One vector is turned by the same rotation once a step. Each row is the vector after some number of steps, and that number follows the row.
The counts run from 0 to 924.
[-39  10  13  23  -2 -31 -23 -31   7   8   2 -16  24  19  13 -13  19  11
   4 -13 -11  31 -64  10  10  20  14  16  10 -11 -19  19 -37  28  -1  18
   2  -2 -18 -27 -32 -26] : 553
[-15  15   0   6   6 -17 -30 -19 -25  12  26   7  29  23  16   5  12  11
  22   6   5  29 -64   5   4  28  20  32   7 -19  -9  12 -27  35  21  28
 -12   2 -38   7  -6 -29] : 554
[-48   2  10   9  13 -50 -51   6  -5 -10  -3 -11   4 -18  10 -20 -45  19
  -6 -38  20  33  -8  11  15 -31  12 -12  -9  21 -16  -6   2   4 -23  27
   3   7 -22  14 -29 -20] : 571
[-51 -12  30  44  -2 -45 -40  10   6  10  -7  12 -11 -27  11 -30 -28  -1
 -17 -27 -13  20 -20  16  20 -29   4 -11   4  -3 -14  26   4   6   8   3
  15   3 -34 -25 -15 -20] : 11
[-61  33  13 -29  42   5  -1  48  13   9 -26  18  10  12 -26 -15   9 -13
  20 -14 -14  -8 -10 -11  12 -17   2 -13  15   5 -13 -20 -30   1  25  43
  34 -19   3  -2   7   1] : 529
[ -2  14  15  24 -18 -39 -37  -1 -42 -12  28   5 -23   1 -18   9   9 -20
  -3 -10   4  21 -48  17  33  17  14   4 -16 -17 -18  36   6   8  39  -8
  -2   2 -15  38  23 -26] : 770
[-36  21  -1 -24  16 -33 -21   7 -17  21  16   5  24   7  -6  -8   1  10
  18   5  15  21 -24  18  27   7  33  24 -11  10 -11  -6 -22  11  -6  63
   5  11 -32  26 -19 -38] : 146
[-67 -19  28  17   4  -7 -20  23  11 -13 -47   2  18 -37   3 -12  -5  -6
   8 -36  -1   3 -30  16   7 -34  27 -10  15  16 -10  14   0 -11  21   6
  16  -9 -29 -15  -1 -25] : 371
[-16  -2   6  28  -6 -21 -51 -14 -39 -20   0 -12   3 -11   7   8 -13  27
   6 -22  26  25 -43   8 -10 -14  11  -8  -4   7 -26   7  20  12  30  -7
 -18   4 -36  54  15 -12] : 160
[-13   3  24  23  -2  -2 -38  15 -39   4 -18   6 -18 -11 -25   0  12  17
   9 -16  -3  -1 -23  11   0  -7   2 -12   2  -2 -25  20  34   2  63  -1
   7  14 -44  38  41 -15] : 232
[-40   3   3  24   8   4 -22  -2 -14 -44 -13   1  15  12  11  10  11 -13
  13 -24   4  23 -66 -14 -18  -6  -1 -27  26  -2 -26   4 -33  24  30 -25
   1 -46   8  11   8   5] : 599
[-34  26  24  10  25 -56 -43  33  18  -7  11   9 -24  -1   2 -28 -31  -7
 -11 -31  -4  12 -16 -15  33 -12 -15  -4  -2 -23   4  -5 -19  13  10  17
  20   0  10 -38 -12   8] : 340
[-10  28  21  16  10 -25 -52   0   7 -20  -8  -6   2   0  12   3   8   9
  12 -47  18  -2 -60 -21  11   7   0  14  15 -30  12   1 -18  14  48 -16
   9  15   9 -24  17  -3] : 542
[-29  -1  18   3  -8 -27 -37  26 -23   6  18  41  11 -24  15   8 -17 -19
  15  18   6   9 -45  17  28  -4  40  27  17  -6   1  15  -2  12  42  18
   3   9 -39   9  12 -26] : 702
[ -9  10  11  24  27  -8 -46  26 -19 -26   6  13  -2   0  17  -4  -8   6
   6 -43  19   1 -45 -33   2   8 -15   7  16 -39  13  -6 -20  24  51 -16
  -3  -9   3  -9  24  10] : 747
[-46  21  22  24 -10 -43 -29  -9  27   1   3   8   1  14   6  -9   7  -9
  -5   3 -29  23 -61   3  21  -6   3  -7  24  -6 -28  21 -29  27  11  -6
  25  -6  -2 -39 -22  -5] : 549
[-60   5  25  13 -15 -46 -12  -4  16   7 -10   1   6  -9 -11 -17  -1 -16
  -3  -1 -23  27 -35  29  28 -21  25 -14   3  20 -37  27 -12  -3  -9  22
  22  -7 -21  -6 -27 -34] : 219
[-57  15  11  13   9 -21 -21   0  15 -38 -23 -14   0   8  -6 -10  -1 -10
  -1 -33 -10  18 -44  -8  -3 -25  -7 -46  16  17 -36   0 -32  11   6 -13
  21 -43  21   0 -13  15] : 598
[-27  35  12  -6  37 -21 -34  53  -8 -18   4  14 -33  10 -26 -13 -19   0
   1 -24   0  -5  -3 -26  12 -21 -29 -27   1 -13 -12 -18  -6  14  35  17
  30 -14  16  14  25  28] : 184
[-15  29   7   4  28 -28 -41  45 -20 -16  35  38 -27  15  -3  -1 -27 -17
  -1  -2  -1   8 -24 -25  21  -2 -18  -9   9 -26  -4  -7 -16  28  44   8
  15 -14   4   9  22  23] : 263
[-32  30  20  19  11  -2  -5  -9   6  -6 -29 -24  -3  37 -31  -9  53   1
   3 -31 -32   6 -51  -7   0  15 -21 -23  13 -13 -30  16 -30  10  33  -4
  25 -13   7  -9   9  -1] : 534
[-27  39  15  -5   3 -68 -48  -5   8 -18  16 -20  -9  -1  -9  -8 -14  -1
   0 -41  16  21 -36   8  40  -6  18   5 -19   6  -4  -3 -19  -2 -12  22
  12  14  14   2 -25 -21] : 696
[-24   2  32  30   9 -10 -42   2 -13   9 -40 -24  -7 -21 -14 -23  14  35
   6 -50   8  -4 -18  11  -1 -11  -1  -1   1  -4  -9  15  25 -12  39   5
   7  28 -43  -3  18 -32] : 716
[-13  37   2 -11  35 -43 -48  31 -18 -19  37  11  -8  10   6  -4 -37  -1
  -2 -29  28  13 -23 -26  29   1  -4  13  -6 -20  10 -26 -27  20   9  28
   5  -5  11   7  -1  11] : 824
[-49  22  10   6  32  -5 -21  -9  21   9 -17 -21  27  28  13 -30  14  29
   7 -31  -6  12 -41 -21  -9   5 -14   4  19 -13  -5 -11 -49  29   3  32
  14  -7  -6 -33 -22  -7] : 886
[-69   1  12 -11  23 -16 -25  23   7 -28 -29  -9  21 -21   2 -10 -15   2
  14 -48  24  11 -19   4   5 -41  27 -23   4  32 -14 -15 -18 -16  -9  24
  11 -19  -1  18 -13 -12] : 446
[-29  24  12  -9  34 -13 -34  56 -21 -22  -3  18 -25  -3 -27  -5 -20  -9
   9 -25   3  -7   5 -13   9 -29 -12 -29  -2   5 -17 -16   3   1  36  14
  26 -19   7  33  33  21] : 593
[-37  23  20   7  28 -44 -45  21  16 -15   8  -1  -7  -6  13 -24 -29   2
  -9 -53  12   8 -25 -17  32 -10 -12   2  -3 -23   9 -10 -29  13  -1  15
  13   3  17 -33 -21   3] : 825
[-22  13  -3  -4   8 -34 -57  12 -30 -18   6  -2   1  -8  -4   6 -36  27
  11 -17  36  22 -15   5  -2 -25  15 -14  -9  26 -22 -15  18   4   5  23
  -4   4 -24  65   2  -5] : 161
[-30  24  27  28  30 -23 -43  24  13 -13 -13  -7 -21   3  -1 -30  -6   6
 -11 -54  -4  -3 -24 -29   7  -6 -29 -13  13 -28   2  -3 -21  15  29  -5
  21  -2  16 -41   6  13] : 261
[-37  15  15   4  20 -56 -38  44  -6  10  32  33 -17 -17   6 -25 -48 -16
  -9  -7  -2  18  -8   5  42 -20   2   5  -6 -10   2   2 -10  14   1  34
  17  -1 -15 -11 -12  -5] : 419
